Each row has a name. Each question is about the rows just above it.

29 33 29 0 16 -48 -38 -5 35 -29 46 14 24 20 5 -3 12 4 5 -10 6 -3 -8 -5 36 -23 20 -9 3 -39 -3 15 -8 -14 -1 -8 -> bepe
-16 -15 -15 -19 -16 -16 -9 3 -24 -16 -16 -4 14 -2 -16 -4 -32 17 18 -39 -21 -3 -36 -9 -17 -16 -2 24 15 -11 51 24 -10 -13 -6 12 -> pib
29 33 20 0 16 -48 -38 -5 35 -29 46 14 24 20 -3 -3 12 4 5 -10 6 -3 -8 -5 36 -23 20 -9 -11 -39 -16 15 -8 -14 -1 -8 -> tili
Where do 29 33 20 0 16 -48 -38 -5 35 -29 46 14 24 20 -3 -3 12 4 5 -10 6 -3 -8 -5 36 -23 20 -9 -11 -39 -16 15 -8 -14 -1 -8 appear? => tili
The row with 29 33 29 0 16 -48 -38 -5 35 -29 46 14 24 20 5 -3 12 4 5 -10 6 -3 -8 -5 36 -23 20 -9 3 -39 -3 15 -8 -14 -1 -8 is => bepe

10 48 17 22 17 18 14 9 17 30 19 14 17 4 2 11 5 5 5 3 3 15 7 11 : bepe
10 19 13 12 7 12 9 9 8 6 7 3 14 5 3 6 12 2 6 2 3 17 7 12 : sidi
10 19 13 12 7 12 19 19 8 22 19 3 14 5 3 6 12 2 6 2 3 17 12 21 : Dunum
Which row holds 10 48 17 22 17 18 14 9 17 30 19 14 17 4 2 11 5 5 5 3 3 15 7 11? => bepe
Where do 10 19 13 12 7 12 19 19 8 22 19 3 14 5 3 6 12 2 6 2 3 17 12 21 appear? => Dunum

-18 0 55 -28 8 3 24 40 9 : bepe
-5 18 34 -3 -2 -5 -3 16 1 : Dunum
-35 22 22 -19 8 22 0 4 12 : tudak
20 5 -14 1 13 13 37 9 6 : tili
3 5 10 -12 -4 -7 30 -9 1 : dig
-6 -8 13 11 21 -13 -13 10 -17 : seges
8 8 8 -28 8 -4 24 40 9 : nol
The value that nol holds more than once: => 8
The value that tudak holds more than once: => 22
The value that seges holds more than once: => -13

12 31 15 -15 30  kave
-37 -1 -38 -1 -1  tili
-13 -28 -28 -28 -28  tudak
38 31 41 -3 31  Dunum
-22 32 -24 -41 41  sidi
19 0 -17 -40 15  nol
8 8 -16 38 38  dig
-10 -16 4 13 38  bepe
-1 -1 -1 34 32  Gume
-13 -1 -28 -20 -20  seges
Which value appears more than once in seges? => -20
Repeated in tudak: => -28
Where do -10 -16 4 13 38 appear? => bepe
The value that tili holds more than once: => -1
The value that Dunum holds more than once: => 31
Which value appears more than once in Gume? => -1
-13 -1 -28 -20 -20 is in which row? => seges

-19 -9 -9 10 15 -32 -9 : tili
-25 -16 -7 3 10 26 29 : Teb
-19 1 7 10 10 10 -29 : Dunum
-22 -17 7 6 -13 20 39 : kave
6 6 -8 6 -32 23 45 : nol
6 -16 -8 -16 -32 0 45 : seges
-16 -13 -16 -16 -16 -13 -13 : dig
-6 -6 5 -17 -46 -52 -32 : sidi
-25 -16 -7 3 10 26 29 is in which row? => Teb
Repeated in tili: => -9
Repeated in nol: => 6
Repeated in Dunum: => 10
The row with 6 6 -8 6 -32 23 45 is => nol
Which row holds 6 -16 -8 -16 -32 0 45? => seges
The value that seges holds more than once: => -16

0 5 -26 -20 18 -15 15 -29 12 -8 1 -7 2 -17 -11 19 17 -> Teb
5 -16 27 10 -13 22 -5 44 -19 8 -9 6 12 15 16 -19 -21 -> dig
23 -9 -19 -13 -12 -19 -15 -35 -19 25 6 8 -6 -27 -58 -19 17 -> bepe
2 2 11 4 -4 -1 -1 2 -14 10 -9 5 -6 14 2 -14 0 -> kave
The value that bepe holds more than once: => -19
Where do 23 -9 -19 -13 -12 -19 -15 -35 -19 25 6 8 -6 -27 -58 -19 17 appear? => bepe

21 -4 8 3 4 21 22 6 6 4 4 -1 4 16 15 -4 5 5 2  pib
16 4 11 8 11 24 23 11 10 6 5 3 4 4 10 14 3 10 3  Dunum
15 -6 3 1 1 12 29 41 11 6 23 2 33 8 3 33 -2 22 -6  sidi
24 -2 3 13 3 -8 7 29 1 3 24 3 31 -22 -11 24 -5 24 -6  bepe
-60 -3 -20 -10 -11 -60 -38 3 -10 -6 8 2 12 -58 -41 -2 -1 -1 -30  Teb
-18 7 -8 -2 -4 -18 -26 -22 -6 -3 -12 2 -16 -11 -12 -11 0 -9 1  tili
-51 1 -10 -5 -4 -48 -34 -8 -12 -8 0 -1 -2 -49 -27 -7 0 -10 -19  dig
4 4 13 14 12 25 27 4 10 8 13 2 4 13 16 34 -5 13 16  kave
12 -10 -4 -10 -8 4 24 38 8 3 22 -1 31 9 -1 22 -2 22 -13  tudak
46 1 5 10 6 46 34 14 14 5 5 4 8 46 22 16 1 46 19  Gume
-3 4 -2 -3 0 1 -6 -3 0 -4 -11 1 -8 -3 -10 9 -10 -5 -3  nol
31 -6 4 -2 -1 26 28 15 8 3 5 -1 12 28 16 7 -3 9 3  seges
Where do -60 -3 -20 -10 -11 -60 -38 3 -10 -6 8 2 12 -58 -41 -2 -1 -1 -30 appear? => Teb
Whose row is 12 -10 -4 -10 -8 4 24 38 8 3 22 -1 31 9 -1 22 -2 22 -13? => tudak
The row with 16 4 11 8 11 24 23 11 10 6 5 3 4 4 10 14 3 10 3 is => Dunum
Which row holds 15 -6 3 1 1 12 29 41 11 6 23 2 33 8 3 33 -2 22 -6? => sidi
Whose row is -3 4 -2 -3 0 1 -6 -3 0 -4 -11 1 -8 -3 -10 9 -10 -5 -3? => nol
Where do 21 -4 8 3 4 21 22 6 6 4 4 -1 4 16 15 -4 5 5 2 appear? => pib
Where do -18 7 -8 -2 -4 -18 -26 -22 -6 -3 -12 2 -16 -11 -12 -11 0 -9 1 appear? => tili

26 26 26 26 -> tili
-28 -28 -28 -28 -> pib
-12 -14 -12 -20 -> Gume
The value that tili holds more than once: => 26
Repeated in pib: => -28
Repeated in Gume: => -12
-28 -28 -28 -28 is in which row? => pib
Whose row is -12 -14 -12 -20? => Gume

12 -21 -6 18 18 -> tili
3 3 3 3 5 -> dig
-10 25 -10 -3 25 -> Teb
-3 -3 -3 -3 -13 -> pib
Repeated in dig: => 3
Which value appears more than once in pib? => -3
Repeated in tili: => 18
-10 25 -10 -3 25 is in which row? => Teb
Whose row is 3 3 3 3 5? => dig
Which row holds 12 -21 -6 18 18? => tili

